One vector is turned by the same rotation once a step. Each row is the vector after some number of steps, and that number follows the row.
The counts run from 0 to 778.
[123 125 121 130 114 113 131  87 153  79 112 129  71  92 137 131 117 121
 142 117 146 172 104 102  92 164 141 141 114 180 124  94  87 149 143 153]
96
[108 147 164 114 142 128 102 144 126  93 134 129 150 150 134 158 108 101
 135 129  99  82 180 129 117  81 106 100 147  92  90 136  64 122 146 100]
265
[152 127 153 156 149 132 116 101 185  65  96 143 103  87 103 117 142 152
 108 116 146 140 153 137 131 118 133  89 129 180 116 146  90 106 112 125]
306
[129 119 140 124 136  80 148 131 121 137 132  85 116 116 167 132 111 168
 180 132 142 146 138 103 116 150 140 171  94 168 120 165 110 130  96 168]
686
[128 138  78 108 179 130 140 146 138 130 122 138 155 127 154 186 136 125
 187 102 110 137 118 115 182 121 150 165 166  94 120 164 146 121 148 142]
177
[150 110 144 120 140 134  88 160 165 117 153 137 162 131 156 113  88 127
 151 136 128  90 158 116  82 100 154  97 105 190  95 163  87 131 108 108]
257
[112 100 127 104 163 122 138 159 173 141  90 117  99 116 115 112  94 147
 176  92 151 120 135  46 140 126 118 128 135 175 152 133 109 135 107 135]
455
[101 116 172 127 157 133 130 136 179 102 130 157 150 162 114 114 106 138
 144 143 152 101 194 105 128  98 142 115 167 134 101 147 102 104  98  89]
259
[163 108 179 156  77  82 155 112 112 158 147 144 135 112 118 189 114 119
 119 114 102 108 115  94 104 111 169 104 108 152 138 134 117 135 103 162]
646
[ 96 136 109 107 181 142 134 126 163 103 104 126 127 112 119 111 103 168
 156 140 156 126 174 116 163  98 151 139 146 124 106 140  97 138 106  53]
508
[172 128 126 146 143 138  86 121 167  91 110 129 110  81 127 127 144 141
 111 119 105 136 143 137 125 123 145  70 129 186  99 154  66 117 132 122]
305
[110 130 155 123  97 108 142 153 141  74 141 146 120 134 108 138  81  99
 120 115 156  74 145  82  79  79 119  96 133 150 159 127  90 110 116 116]
13
[105 142 102 151 134 126 179  88 142  98 115 162  98 114 118 191 138  98
 142 134 183 126  93 102 109 123 141 128 145 103 172 103 136 116 125 167]
372
[156 113  91 177 124 117 158 132 131  78  89 152 102  94 155 130 118 130
 143 151 145 138 110  65  85 117 133 101 134 150 177 103 114 147 130 102]
603
[141 149 104 134 165 124 127  94 154 155 130 134  94  66 126 161 146 163
 160 125 176 151  93 140  98 135 153 131 103 126 158 144 138 114 111 172]
127
[103  79 130 168 101 131 143 144 159 155 100 130 114 145 115 182  76 115
 159 103  91 130 117 105 137 126 142 149 111 140 131 120 169  95  96 145]
193
[144 124 100 147 145 111 154  82 173  80 133 130 106 131 131 129 174 108
 142 149 116 152 135 166 105 136 165 121 178 118 133 181 166  89 140 130]
583
[137 133 161 127 133 127 114  62 130 174  97 193 120 134  87 151 169 131
 123 145 142 139 159 119 113 120 142 118 188 128  96 101 121 151 139 147]
111
[100  96 111 142 121  93 151 138 113 142 125 134 150 109 124 190 126 146
 161 113 162 121 129  74 141 112 101 177 143 104 172  87 118 149  93 135]
420
[129 116 115 133 174 143  92 115 196 116 132 144 141 114 102 149 140 165
 154 133 156 111 141 180 139 107 127 149 133 171 100 117 126  97  89 109]
765
[194 110  95  92 161  95 154 114 126 175 144 122 175 124 124 179 168 133
 150 148 125 108 126  94 131  98 182 133 142 154 133 139 124 159 125 134]
409
[150 122  88 144 146 115 106  98 136  52 156 106 124  93 155 115 165 128
 141 123 152 153 129 145  98 144 125 146 144 146 116 155  94 124 177 151]
331
[184 124 167 121 115 118 116 101 118 103 131 110 144 109 141 149 149 167
 104 148 121 127 158 116  84 112 139 114 105 158  93 151  44 150 113 105]
56
[165 126 100 165 130 113 164 119 116  88  72 139 123 134 149 153 145  86
 130 133  89 146 139 102  89 126 124  91 189 117 134 126 110 137 179 109]
601
[167 105 141 142 137 103 145 135  97 159 128 136 172 113 130 205 132 169
 155 114 161 115 133  85 120  91 102 157  95 140 139 119 121 147 110 134]
415
[126 120 135 140  90 110 132 126 151 147 144 157 133 127 140 188  85 123
 155  48 124 131 113 131 138 124 123 159 123 125 135 138 151  76 104 161]
188
[ 87 130 128 157 115 122  65 159 140  77 129 143 131 113 150 143 111 112
 149 123 107  74 130 133 106 114 117  89 148 117 117 133  61 128 119 128]
270
[142 112 108 145 125 114 182 110 138 179  77 125 102 115 126 177 136 103
 134 145  80 146 114 105 139 120 162 109 153 125 161 114 139 116  79 137]
399
[177 130 145 120 111 122 111 173 136 111 147 140 122 122 157 123  96 141
 124  92 119 127 173 109  92  91 146 109 126 176 138 178 103  87 110 129]
4
[ 59 137 100 137 122 113 126 103 184 134 102 102  78 113 115 144  89 109
 164 104 155 103 104 157 147 137 147 131 125 126 113 125 109  82  84 154]
730
[160 126 136 163  97 111 117  90 116 117 146 144 119  95 147 176 124 117
 102 121 105 164 144 168  45 141 143 142 121 150 116 126 113 103 136 158]
340
[116 123 122 138 129 141  78 159 122  77 126 103 117 129 143 133 133 119
 159 172 131  59 123  99  92  94 143 101 121 151 124 174  91 135 127 148]
21
[ 99 140  76  97 152 158 127 125 170 142  82 115  97  99  90 152 123 150
 141 156 116 138 146 139 125  98 154 138 131 139 140 121 108 134  78  69]
757
[156 125 126 140 164 121 154  63 152 137 145 120 121  84 126 176 137 137
 153 104 195 139 102 143  86 138 116 161  88 136 123 126 125 113 139 171]
131
[166 165 135 158 133 146 127 110 110 151 108 185 110  86 140 189 132 163
 119 124 187 154 148 110  82  95 136 137 132 133 151 132 117 119 125 150]
363
[121 160 152 128 130 106 133  91 109 126 105 161  86  86  84 187 124 156
 148 141 186 127 136  99  97 110 133 129 136 126 132  92 108 169 128 131]
114
[118 117 128 134  72 104  78  96 104 115 157 151 139 107 148 159 160 129
 122 137 114 147 136 137  79 145 153 172 151 128  75 129  74 151 129 156]
86
[ 84 119  94 112 161  99 168 145 136 127  98 114 122 128 136 185 133 119
 165 125 117 140 126  93 150 135 104 177 144  92 174 130 120 107  98 155]
425
[102 122 140 159 105 131 131 100 132 116  78 136  62 116 134 154 131 118
 131 130 101 193 138 121 112 174 145 155 151 122 118 115 103 119 102 162]
93
[151  68 148 152 126 130 159  90 136 161 118 141 129 120 153 154 144 122
  99 123 147 179 129  49 127 129 164 146 116 135 144 174 125 113 108 170]
639
[132 128 143  41 188 126 127 149 171 167 149 124 142 140 106 144 114 114
 150 105 132 111 163  86 114  95 139 140 135 120 128 157 101 129 134 130]
461
[156 126 125 144 114 118 167  78 111 140 136 131 119  95 156 170 134 167
 155 117 193 136 101  97 136 111 150 161 116 124 131 170 158 115 121 155]
385
[ 79 132 131 142 130 109  85 158 140 131 101  83 100 111 125 157  93 143
 197 112 108  73 106 144 123 135 102 122 122 123 108 160 103 119 103 160]
476
[132 136 115  90 184 147  91 137 160  95 146 127 161 112 134 149 115 119
 124 103 131 125 164 139 105 110 117 143 106 107  95 129  50 125 164  73]
514
